The rows below fall into families. The same turns and mirrors carry the whole set onto itself and the rows of a family onto each other. For each named row, which other rows are in its family? Write them in the order they are listed.
These 40 rows form 5 families of 8 rows each.
j_992: [  9.7  -6.3  19.5  25.0  14.1  35.2  -3.9 -23.4 -38.2 -20.9  42.3  -2.3
  32.1 -15.9  -8.2  -2.0   4.7   0.6  -2.9  -8.4   2.4   4.6   4.8  47.5
 -26.0   4.3  24.5   0.7 -23.8 -14.4   2.8   5.4 -25.0]
j_343: [ -4.2   3.3  13.9 -21.1 -14.7 -24.7   8.9 -32.3 -19.1 -44.3 -14.1 -19.4
  -9.2  -8.3 -10.7   3.0  17.7 -15.0   3.8   6.7  13.7  13.8 -21.6  -6.3
 -14.4  -2.2  24.3  -5.3   6.6 -44.8  10.8  -3.3   3.2]
j_290: [-18.4  -8.7 -22.4 -32.7  34.4  10.6 -31.4   6.8   9.4 -16.9   4.0  -3.9
  43.3   6.5 -14.8 -29.7  27.4   7.8  11.9  26.9  10.7 -11.5  -0.6  19.6
 -26.4  24.9   2.1  -4.3   1.7 -11.9   0.4  10.9 -24.6]
j_601: [  3.3 -19.5 -16.1 -26.1  36.0  16.3  -7.6  12.3  11.4 -11.2   8.2  -2.4
  45.2  30.7 -12.5 -34.2 -11.1 -12.3   4.9  19.6  10.2   7.2  -2.3 -12.1
 -12.7  30.3  -9.2  15.5 -15.1  -2.7  -6.0  19.2 -29.7]
j_257: [ -2.8   8.6 -15.8 -25.6  31.2  26.9 -14.5  24.8  14.1  -3.9   2.5   5.7
  36.8  17.6 -20.1 -42.0   0.7 -13.3  10.6  38.3   4.7 -11.0 -10.3 -11.6
 -24.5  22.7  -5.6   8.1  -1.6  -5.2  -1.0  29.1 -10.5]
j_582: [ -3.4  -9.2 -10.3 -46.2  22.8  26.9 -25.9  22.2  15.4  -7.7  -2.2  22.4
  23.4  23.7 -30.7 -28.0  38.2  -0.2  17.6  24.8  10.6  -5.6 -12.1   5.8
 -14.2   9.1   5.3  -3.4   0.9   6.8 -17.4  35.5 -15.9]
j_802: [-29.2 -17.8  51.3 -27.7   4.3   0.8  -4.3 -26.9  16.7 -18.7  -9.3   0.7
 -10.9  -0.2  -6.8  31.4  -0.6  17.2  -9.3  13.8  29.1 -15.0   5.3  -0.4
  -7.9  -9.9   7.9  23.0   9.4 -37.2   7.8  11.9   0.7]
j_816: [-15.1 -10.4  21.9 -32.0 -21.4   3.7   3.0   8.9   8.8  19.4  17.5  18.7
 -15.4  -4.2 -10.7 -16.7   0.7   1.0 -28.8  26.2   6.8 -33.0  -9.9  13.5
  29.2 -29.7  23.9  -0.9 -15.1  18.0   3.4   8.0 -10.3]
j_227: [ -0.7  -8.6   1.7 -18.4 -22.8   4.4  12.1  12.6 -25.2  23.4  27.0  -6.8
 -26.1  12.0   2.3 -25.3 -13.3 -11.1 -12.3  21.3 -13.5  -5.0 -11.8  -4.6
  26.1 -11.4  27.6  -7.3 -17.6   8.0   5.2  17.3 -33.6]
j_414: [ -1.5  14.6  11.3  16.4  -6.5  37.4  -9.7 -14.3 -35.0 -22.8  31.1  -3.0
  30.0 -28.6 -20.8 -25.9  28.5 -17.7  -2.7   0.3  -4.9   1.5 -22.8  35.7
 -23.8 -17.4  28.7 -10.7 -26.5  -9.8   5.9  16.4  -5.7]
j_850: [-25.1   0.7  13.1 -19.0  -9.7  -8.3 -25.2  -7.2   2.0 -22.3 -33.6 -10.8
 -14.9 -11.4   2.4  31.7  -4.6  11.1  10.5  17.4  25.6  14.9   6.1  -0.2
  -8.8 -10.4  12.0  -8.2  12.8 -38.6  16.8  28.3   1.3]
j_688: [ 11.8   1.4  36.1  11.5 -12.3  37.1   5.6 -20.4 -26.4 -30.4  17.6  13.0
  25.6  -5.7 -21.2   2.2  27.1 -28.9  -6.2 -18.1  16.7  21.5 -32.1  21.2
 -17.0  -5.1  32.9  -1.4 -34.6  -2.8  -6.6  28.8  -1.5]
j_314: [ 15.6  -6.7 -29.0 -22.5  30.3   2.6   7.2  -1.6   8.1 -30.9  -3.3   2.8
  45.2  17.2 -36.3 -45.5  15.8  -1.6   9.9  14.5  17.7  11.4  -7.3  11.3
 -23.3  25.4   8.6   4.5  -4.8 -15.0  -6.5   1.4 -18.6]
j_703: [ -9.6   8.4  35.6  25.9   7.4  46.4 -16.1 -11.7 -25.2 -27.2  31.0   7.5
  11.3  -9.3 -12.8  32.8  10.9  -5.2  11.3  -7.0   3.6  -3.5  -2.9  43.1
 -26.7   2.9  11.7  -4.9  -9.9  -2.0  -4.1  34.0 -15.6]
j_754: [ 10.3  -3.6 -27.7 -12.5  28.3  10.4  -6.3  19.0  21.0  -9.6 -20.1  15.9
  52.1  12.1 -19.1 -22.0 -19.8   6.1   4.7  15.7  36.7  19.1   9.3  19.5
 -10.1  26.3   2.3   3.5 -12.9   0.0   0.3  20.9 -17.4]
j_186: [ 31.9  -8.4  -7.8 -20.7  -5.1 -15.5  21.4   1.1 -30.9   5.6  23.5   9.6
 -16.6  10.3  -7.9 -21.6 -14.4   8.0  -4.2  20.9  -5.5  -5.6   7.9  28.0
  20.2   3.7  31.9  -8.5   4.5   0.2  -1.1 -14.8 -30.1]
j_45: [-27.4 -12.1  26.7 -33.2   1.9  -2.7 -24.7 -15.2   1.2 -34.8 -13.2  -7.8
 -17.6  11.0  -5.1  38.3  25.9   0.5  19.3  11.9  16.0   2.9  -7.3  -6.2
 -16.8   6.4   7.4  -4.2  17.7 -28.7  -2.8  28.3  -7.0]
j_139: [ 14.6 -15.3  18.4 -14.2  -6.2   5.5  31.8  -0.9   4.5   9.0  22.4  22.0
 -23.2  13.0 -28.5  -9.9 -32.1  15.4 -15.5  17.3   7.4 -19.8  16.7  22.8
  30.3 -23.3  15.7  13.9  -4.4   7.5  -8.2   2.0 -19.6]
j_943: [-10.2 -12.6  -6.8 -17.8  26.5   7.9  20.8   2.2  41.4 -23.5  -1.9  11.5
  38.8  19.9 -46.5 -29.0 -10.2  -3.8  -5.5   8.2  29.7  -4.7  -6.3  10.1
   2.8   5.9  -8.2  26.1 -12.4   2.1 -10.5  13.2 -18.3]
j_143: [-13.7  13.2  31.2  29.2  11.3  46.7 -10.5  -8.9 -35.1 -10.8  37.0  -8.4
  34.1 -14.2   5.2   5.0 -10.2 -23.4  -1.9  -0.5  -2.2  -1.9 -16.4  21.1
 -19.4   4.2  10.3  11.2 -22.7 -12.4  12.1  31.0 -16.2]
j_217: [ 27.1 -16.2  10.5  -8.8 -11.0  12.3   7.4   7.7 -17.2   5.3  33.0  19.1
 -31.2  20.1 -10.9  14.4 -12.6   6.0  -2.2  13.7  -2.4  -7.4  18.7  31.2
  10.1   2.0  26.7 -18.1 -11.2  27.0 -12.6   7.3 -30.0]
j_271: [ 10.2 -10.5 -15.8 -24.8  27.7   4.2   7.8  16.4  18.7 -17.3   0.4  16.5
  33.4  38.1 -25.9 -11.2   2.6  -6.0   6.9   9.4  24.1   3.7  -4.6  17.6
  -6.9  46.2   4.8   1.6  -6.9  18.5 -17.1  12.9 -31.4]
j_181: [ 10.5   6.4  24.8 -20.3  -8.2 -14.4  20.5 -15.9   4.0 -39.8 -26.5   4.3
  -9.0  17.6 -18.9  23.9   9.0 -12.9   4.7   6.0  33.2  16.1 -19.7  -6.4
 -21.3  30.4  25.4   3.0   7.8 -27.1  -1.0   9.6   8.1]
j_378: [-14.9  -3.2  45.1  22.3  16.6  44.0   8.8 -19.7  -7.0 -14.6  32.4  13.5
  29.0 -12.3 -21.9  10.3 -13.4   7.8 -10.1  -8.6  17.6 -13.1  -0.2  43.0
  -4.8 -15.8   9.0  30.0 -17.1  -9.2  -1.7  23.8 -14.5]
j_207: [ 13.8   0.0  12.8 -29.7 -27.1   9.3   5.7  13.6 -31.1  15.6  21.1  26.5
 -21.2   7.3 -12.7 -16.9  21.4 -10.7  -2.6  12.8  -5.3  -6.2 -24.6  16.8
  28.3 -18.0  39.4 -15.6  -8.2  19.2  -8.3  22.8 -20.1]
j_266: [  8.8 -13.7  -6.0 -36.8 -16.5  -3.4 -14.3   6.7 -22.3  10.5  24.0   5.5
 -25.1  -3.3  -3.5 -29.4  14.6   1.0  -6.3  34.0 -15.0 -16.6   3.6  16.9
  11.6 -19.0  28.6 -27.8  -5.0   6.9   2.1  -4.3 -22.1]
j_507: [ -4.7   5.7  18.0  33.1   4.7  48.7 -28.7  -5.0 -16.0 -15.7  13.8   5.6
  32.9 -27.6  -5.7  14.7 -15.4   0.6   1.5  -3.1  14.5  14.4  11.5  43.2
 -21.8 -14.5  10.6  -6.3 -27.9  -8.7   9.0  36.0  -6.3]
j_569: [ 16.9 -12.7  -4.1  -8.7 -16.9  -3.6   0.0  15.1 -12.3  18.4   7.3  11.3
 -20.0   1.3   5.4   4.9 -35.3  16.8  -9.0  18.4   9.6   6.6  25.8  29.1
  25.1 -11.9  28.1 -18.1 -12.7   9.9   4.9  10.6 -25.0]
j_761: [ 13.5   5.0  30.8  27.2   2.1  52.6  -0.3 -15.7 -26.7 -21.6  32.6  -4.0
  26.0 -10.2 -14.5 -14.1  -4.6 -30.5  -5.5   0.1  -2.0  13.3 -13.2   3.8
 -30.5 -12.3  13.1   6.8 -35.5 -16.4   4.1  28.1   1.4]
j_351: [ 24.3  -6.3   9.6 -11.6 -15.3  19.1  11.7  13.4 -20.7  28.5  30.1   1.4
 -34.7  17.0  -2.3 -17.4 -26.1   8.6  -9.7  34.0 -11.9  -8.5  13.2   3.0
   2.9  -0.9  29.8  -5.6 -10.1   0.3   2.2  10.5 -20.7]
j_221: [-18.7 -13.9  28.0 -22.8  -8.9   0.9  -9.3 -17.6   3.0 -21.0  -9.9 -28.8
 -21.9  11.7   4.7  17.8   0.3  -5.5  -0.8  20.7  10.3   9.4  -1.5 -33.3
 -29.4   7.5  12.7   2.8  -2.1 -46.6  12.7  19.1  -1.1]
j_628: [-19.5   7.3  32.4 -13.7 -15.9 -13.5  27.4 -21.8  24.0 -38.7 -19.1  -2.8
 -11.3  -2.2 -31.1  11.8  -5.4 -12.2 -14.6  10.5  31.3  -6.4 -19.9  -7.6
  -2.6 -12.0   8.7  16.0   2.6 -26.8   8.1   5.9  16.2]
j_202: [-16.8   3.1  37.0  14.9 -11.2  41.6   4.1 -15.5   6.0 -22.1  23.8  10.2
  25.8 -22.1 -33.7 -11.9  10.3 -20.9 -28.4  -2.8  17.8  -9.5 -23.7  24.5
 -12.5 -30.2  16.2   9.9 -39.5   4.1   3.9  21.2   7.7]
j_144: [ -7.1  -2.4  26.6 -19.2   3.4 -12.0 -11.8 -28.9 -15.6 -32.1  -3.8 -15.4
 -14.0  -7.4   4.5  27.5   8.1  11.3   7.8  20.4  11.6  -3.4  10.1   9.0
 -31.1  12.6  20.0  -4.8  19.7 -46.6  15.1  -5.4  -0.9]
j_770: [ 14.1  -2.3  -4.3 -21.3 -30.6   2.8  -2.6  18.1 -19.4  22.7  -4.8  16.4
 -20.5  -8.7  -7.9 -23.9  -9.0   4.9  -5.8  21.0   6.3  11.0  -1.3  13.8
  32.0 -35.8  36.2 -16.4 -12.8   3.0   7.0  24.7 -11.5]
j_229: [  6.1   0.6  14.0 -14.2 -16.2 -18.7   8.9 -14.9   1.1 -25.4 -40.7  -5.5
  -4.7  -2.8  -3.8  18.0 -15.2   1.6  -0.1   6.7  39.2  34.0  -1.7  -6.0
  -6.4   0.5  24.9   0.1  -1.0 -39.2  14.4  13.4   7.9]
j_363: [-12.1  14.6  21.9 -12.7  -6.4  -8.7  20.5 -13.5  -7.5 -22.4 -16.7 -23.8
 -15.3  10.2  -4.0  12.8 -12.2  -6.9   4.5  18.4  15.7   8.6 -18.2 -24.5
 -20.4  20.8  18.1  14.3  13.5 -48.5  15.7  16.9  -1.3]
j_660: [-26.9  -9.9  11.1 -38.2  27.9  26.0 -16.9  10.7  39.0   1.1   0.0  19.7
  39.2   7.9 -25.1 -22.6  13.3  11.8  -9.3  27.4  26.4 -27.9  -5.5  11.9
 -13.0   3.6  -2.2  20.1  -4.9  -1.7  -2.6  20.1  -7.2]
j_27: [ -9.6  -8.3 -27.1 -30.3  21.2  22.9 -35.2  23.1  19.5  -6.2 -18.6  11.2
  45.5   0.3 -18.7 -33.3   8.7   1.2  12.7  20.4  23.6  13.6   2.1   8.9
  -6.4  -6.3  -0.8  -2.8 -10.4  -3.4  -1.3  39.2 -12.5]
j_403: [  6.1  10.6  15.3  25.8  -7.5  37.3  -6.2  -7.9 -26.0 -17.9   2.1   9.6
  44.1 -26.1 -13.3 -10.8  -1.8 -15.6  -4.5 -14.2  22.7  30.3 -17.0  31.1
  -6.6 -22.9  23.6   1.1 -34.7 -10.9   8.0  37.4  -0.8]

Which other rows belong to the same family as j_227? j_601, j_257, j_143, j_761, j_351, j_221, j_363
Which other rows belong to the same family as j_414? j_992, j_343, j_290, j_314, j_186, j_266, j_144
Which other rows belong to the same family as j_660? j_802, j_816, j_139, j_943, j_378, j_628, j_202

